One vector is turned by the same rotation once a tick. Each row is the vector after some number of ticks, and that number follows the row.
The counts run from 0 to 164.
[117 144 143 126  98  91 167 135  99 121 141 106 148 125 100 119 102 110
 143 170 158  88 119 128 149 136 104 164 190 139 113 159 186 110 178 112
 125 120 137] | 149
[106 136 147 123 138 164 172 148 101  82 148 146 139 113  94 119 139 131
 103 155 112 138 101  74 101 110 114 157 133 123 108 190 180 108 173 112
 155 134 140] | 58
[120 156 174 139  97 155 117 138 121  98 144 114 129 101  85 134 120 111
 107 160 163 120 103 159  81 135  75 168 143 151 127 120 162  87 128 134
 124  99 153] | 78
[111 155 127 132 115 125 136 132 132 101 144 150 147  98  74 131 139  84
 127 151 141  92 137 154 131 126  83 171 159 104 140 166 193  94 138  77
  77 137 119] | 45
[102 142 137 139 139 123 107 181  88  72 127 142  91 136 123 149 175 131
 102 135 178 116 130  93 120 129 141 193 153 125 128 164 157 105 140 105
  97  96  98] | 139
[131 149 182 176 132 139 134 161 110  98 150  95 116 147 125 125 101 128
 138 163 175  85 119  98 144  85  86 114 134 171 134 157 167 126 133 116
 104  84 126] | 123
[112 139 163 190 125 158 146 189 137 114 154 111 138 146 121 113 111 127
 120 144 132 115 135 154  94  80  81 133 141 151 136 171 173 135 145 111
 101 109 130] | 121
[119 154 117 125 137 128 129 126  52 152 148 110 132 114  91 114  96 103
 121 150 203  82 141 151 136 116  77 142 145 117 136 162 140  91 115 102
 113 115 149] | 2
[139 157 162 162 185 172 121 151 154 102 140 111 123 130 109 120 142 102
 124 148 159 111 108  89 124  99 110 121 113 125 173 147 183 125 134  84
  79 120 103] | 126
[113 135 144 137 123 134 134 168 104 133 125 107  91 124 133 150 116  95
  92 148 173  93 128  82 130 146 125 208 167 116 131 131 172 111 171 114
  84 106 134] | 141
[106 141 116 140 140 141 132 161 118 121 142 135 121 118 129 146 148  99
 115 127 153  98 157  94 119 114 115 156 129 118 140 205 175 124 136  59
  84 176 140] | 134
[ 99 138 159 145 154 155 142 165 119 111 127 141 167 140 101 147 143 145
 153 127 176 116 146  84 127 109 113 119 107 120 131 171 168 116 166  94
  80 136 104] | 130
[128 115 168 135 125 127 150 165  86 104 157 128 126 135  95  89 130 120
 146 133 211  82 160  99 120  90 102 150 141 103 128 133 137 126 121 129
 128  92  96] | 9
[ 95 161 120 158 146 156 114 176  73  96 136 155 117 135 111 156 163 148
  83 132 166 113 147 114 104 123 129 182 128 129 122 181 154 114 147 112
  85 121 116] | 138
[115 123 161  95 100 155 168 129 132 115 126 146 145 123  91 120  98  87
 122 169 152  90 117 100  91 120 107 182 113 127 106 132 191 135 137 138
  94 104  94] | 158
[123 120 172 123 127 151 152 146  92 126 181 125 114 133  86  83 108  94
 124 142 201  75 158  93 128  91 104 158 144 106 128 113 133 138 128 122
 123  92 115] | 10
[112 146 136 118 133 153 105 164  86 120 110 130 146 111 106 105  91 118
  96 145 141 141  76 114  95 157 142 182  96 107 137 172 183  87 164 121
 115 147 128] | 66
[146 144 152 170 145 158 124 172 117 143 166  92 136 103 122  97 107  74
 112 149 120  87 104  89 150 125 102 139 128 129 148 155 175 125 159 116
  89 112 125] | 19
[113 138 143 162 100 156 136 181  74 153 131 143 139 116 145 132 130  78
 111 129 167 100 133  90  66 125 106 151 106 155 145 146 134 104 134 123
 119  83 140] | 95
[107 135 119 127 131 147 156 154 112 150 139 103 148 137 135 134 109 117
 114 150 174 110 163  97 107 118  98 164 120 140 131 192 175 153 137 107
  53 170 148] | 28
[126 133 151 108 104 121 146 158 111  82  97 143 144 154 121 103  93 111
 137 156 166  95 109 115  89  98 151 154 126 135 120 157 197 110 150 118
 117 102  82] | 156
[138 142 155 161 138 145 138 191 107  81 192 107 140 116  97  89 138 128
 133 151 143  90 111 101 137 112 106 126 128 151 135 184 158 120 140 128
 132  96 107] | 17
[ 99 168 175 149 148 114 130 138 156 119 124 133  92 130  96 116 123 138
 129 135 190 118  89 117 141 131 118 177 162 105 137 117 171 125 163  71
  98 116 143] | 39
[122 125 152 173 125 146 140 180  79 159 143 144 150 141 111 103 119 100
 121 122 178  92 155 159  88 101 105 162 135  91 143 122 143 114 148 123
 115  93 104] | 7
[127 125 145 122 132 132 148 170 104  84 139 140 124 110 112 116 145 129
 118 148 113 125  93  61 106 122 128 154 142 140 110 196 183 110 155 104
 171 134 144] | 59
[117 111 158 133 103 151 153 149 132 117 127 161 141 103 112 130 123  54
 114 142 129  96 132  85 104 113 106 191 140 110 132 122 191 117 156 118
 107  93 119] | 53
[114 129 140 150 150 138 124 174  88 103 143 142 126 123 127 112 153 115
 118 129 206 101 133  48  91 117 104 149 108 108 147 153 113 107 115 124
 132  73 130] | 97
[124 162 135 142 110  88 136 146 112  88 116 184 131 105 119 116 118  86
 134 127 152  68 115 148 134  92 127 155 155 136 144 154 179 116 139  63
  97 119 130] | 47
[101 144 154 146 129 164 124 177 111 158 158 117 158 127  64  65 114 119
 122 136 187 102 121 151  75 139 126 178 139  91 141 135 136 113 135 135
  79 119  90] | 112
[130 159 175 148 119 124 113 151 132  80 112 131 125 118 132 112  73 114
 123 132 184 114 101 118 119  95  95 145 133 114 163 100 153  95 138 108
 138  91 161] | 81
[ 92 163 194 128  91 153 126 138 143 140 146 138 163 101  85 103 126  80
 157 128 157 128 122 106 106 107  92 140 134 135 159 118 161  78 137  99
 138 121 166] | 86
[100 144 146 146 103 126 132 156 127  99 128 151 198 104 123 120 131 111
 146 119 167 110 146 113 101  95  81 119 114 121 170 168 149  74 131  91
 137 126 159] | 88
[107 140 146 127 149 160 149 146  94 149 164 110 103 106 106  97 125  88
  89 134 170 110 127  58 108 112 106 161 127  88 132 143 126 119 141 125
 142  96 167] | 99
[124 138 161 103  93 140 137 150  98  68 127 166 109 107 101 127 149  94
 139 145 157  89 118  89 110  93 141 167 136 134 122 135 183 110 140  99
 118  85  82] | 51
[110 121 160  82  95 133 131 139  91 133  99 121 157 123 102 123  94 129
 131 151 195 118 103 100  83 173 120 183 124 139 118 124 158 102 133 122
 105 154 139] | 69
[ 94 172 169 159 142 123 151 148 128 136 119 146 119 125 111 131 103 138
 129 132 178 128 109 136 134 120 112 172 177  96 135 127 178 107 201  75
  84 131 156] | 40
[121 174 130 109 141 134 110 145  92 122 126 140 135 109  98  94  78 107
  92 139 148 107  58 100 122 165 142 178 105 130 127 157 160 101 154 117
 116 129 140] | 65
[126 138 166 126 130 148 160 157 104  63 134 149 138 153 111 144 121 139
 121 159 152 134 100  95  86  92  90 140 103 164  98 181 179 121 131 107
 146 131 131] | 164
[120 132 126 140 170 163 159 173  97 154 142 103 110 125 126 101 134 104
  97 131 161 129 130  69  83 113 109 159 131  77 138 158 145 101 151 105
 152 124 159] | 100
[115 174 133 128 107 165 125 129  74 122 156 149 144  84  97 120 125  92
  97 113 151 104 149 118 102  78  97 130  97 132 148 167 152  89 120 108
 119 121 139] | 91
[136 175 162 140 139 159 148 116 104 107 118 117 158 115  85 120 100 125
 107 134 177 147 123 119  97  92  83 123 102 109 169 110 179  81 180 111
 140 109 136] | 83
[103 165 161 141 138 159 138 148 108 156 157 129 166 131 100  88 103 124
 117 142 172  95  96  80 124 142 136 151  95 151 139 153 155 152 167 117
  65 132 104] | 23
[114 152 135 136 139  99 126 151  67 125 138 112 129 132 100 114 104 115
 149 136 213  81 139 134 141 111  86 137 144 114 125 168 130  90 119  80
 140 110 154] | 1
[100 138 149 123 125 130 107 173  91 103 136 129  66 124 128 141 147 108
 100 135 172  96 123  84 141 140 140 197 168 131 118 140 165 120 139 115
  89  94 126] | 140
[124 134 127 140 166 133 154 175  91 133 142 106 115 140 133  92 146 115
 126 143 182 123 125  64  81 118 115 152 148 111 140 163 149 102 142  89
 166 138 166] | 101
[ 89 161 140 136 142 133 170 140 117 112 151 134 130 121  79 109 139 153
 105 144 140 124 115 123 121 134 117 181 169  90 118 163 168 117 201 119
 112 132 136] | 146
[118 154 156 112  98 131 136 150  98 115 124 131 128 116 108 117  72 133
  80 129 150 143 126 151  81 101  99 189 130 110 127 156 161 117 145 119
 127 162 187] | 74
